In the rows, zero is written as 128.
A single turn carries every row of the set below to another of its rows. Some are shown first; where does it send the rows asked next?
kogel: [149 110 155 141 143 150 174 109  95 130 146  85 134 148 126 132 104 149
 143  88 132 119 127 100 109 159 141 146 125 132]
venul: [129 128 121 137 130 153 104 117 135 146 117 128 123 149 136 116 164 154
 163 111 127 138 107 155 115  95 142  81 142 157]
risa: [108 100 172 149 126 138 151 153 147 142 121 123 123 110 142 127 139 138
  86 114 129  92 101 133 127  97 144 116 129 147]
puf: [108 160 121 120 157 153 116 153  97 148 132  84 105 111 116 105 131 153
 114 145 118 130 152  94 121 129 100 107  94 151]
kasok: [116 142 135 122 109 132 163 142 145 159 104 100 135 150 137 108 172 116
 119 116 130  95 147 115 142 112 122 118  94 139]
Kud: [120 138 116  96 113 111 121 121 117 123 140  75 147 141 145 107 185 166
 143 151 115 125 112 131 155 129 116 160 139 146]
dep: [143  98 110 160 141 142  83 155 103 137 169 113 159  92 117 161 127 156
 111 165 105 140 128 111  99 100 102 116 134 129]
zesif: [107 154 130 119 170 146 106 161  81 144 112  86 129 129 129 125 122 143
 125 136 106 143 147 115 136 164 109 110  95 124]
futo: [140 101 127 132 123 130 162 155  97 103 139 126 129 125 115 191  97 118
 113 140 139 135 128  96  88 148 123 132 101 120]
gimi: [129 130  98 104 148 113 126 158 128 145 107 137 132 121 145 145 158 182
 133 144 136 131 131 133  91 102  71 151 151 111]
gobaf: [124 157 131  97 103 147 148 122  68 136 140 112 128 148 153 116 104 109
 121 153 123 132 117 147 164 139 167 133 133 132]
Nev: [170  94 127 129 123 113 137 138  78 102 130 151 149 126 130 132 103 174
 127 143 138 106 107 159 111 140 132 152 146 102]
nelel: [149 101 133 143  91 164 140 113 136 115 192 134 164 142 125 123 138 126
  98 128 113 109 125 134 121 103 140 114 123 103]
bel: [155  85 144 141 119 135 152 125 127 118 166 130 167 141 121 112 136  98
  96 137 122 107 111 163 140 110 146 125 111 112]
firu: [114 150 138 122 106 125 102 119 120 137 144  90 160 109 138 123 117 113
 144 170 135 133 147 162 128 104 186 146 125 133]
fulo: [139  96  81 104 137 117 137 147 104 163 104 126 165 145 140 134 115 149
 146 136 126  91 148 161 117 136 124 139 175 116]
zita: [132 110 117 121 114 153 134 145  53 157 127  97 150 126 115 129 138 149
 101 180 108 130 126 112  82 106  86 129 102 134]
lim: [130 147 104 160 131 172 123 105  89 150 128 123 109  81 154 132 128 136
 132 110 136 106 119  79 106 140 130 152 134 100]
konim: [ 82 128 108 132 146 160 112 114 146 163 117 107 138 106 127 141 143 132
 163 107 139 134 124  87  76 117 117 143 142 129]
tuz: [131 147 121  93 135  89 115 172 121 139  94 148 145 116 133 135 169 150
 141 151 131 131 127 118 113 111  90 150 144 136]
nute: [125 118 143 118 141 148 167 107 106 120 145 100 111 120 138 117 126 117
 145  87 129 101 131 102 115 173 161 148 129 142]
fase: [110 117  71 127  98 133 105 117 128 128 143 146 134 124 129 151 126 122
 151 162 157 144  85 139 129  89 139 127 152 138]
toge: [138 125 144 161 142 147 125 131 116 151 176 165 138 117 150 139 122 111
 146 105 133 155 147 125 103  87 112 125 111 108]
guza: [151 129  81 127 119 140 106 113 113 133 138 125 149 129 131 166 118 116
 141 179 141 163  95 156 115  96 150 132 162 120]
pov: [127 140  97  92 142 137 131 146 107 118 127 110 158 135  92 110  97 139
  98 154 125 109 113  99 150 169 117 144 141 103]

nute turns into gimi
konim turns into Nev
fase turns into kogel
Now these:
futo turns into Kud
zita turns into firu

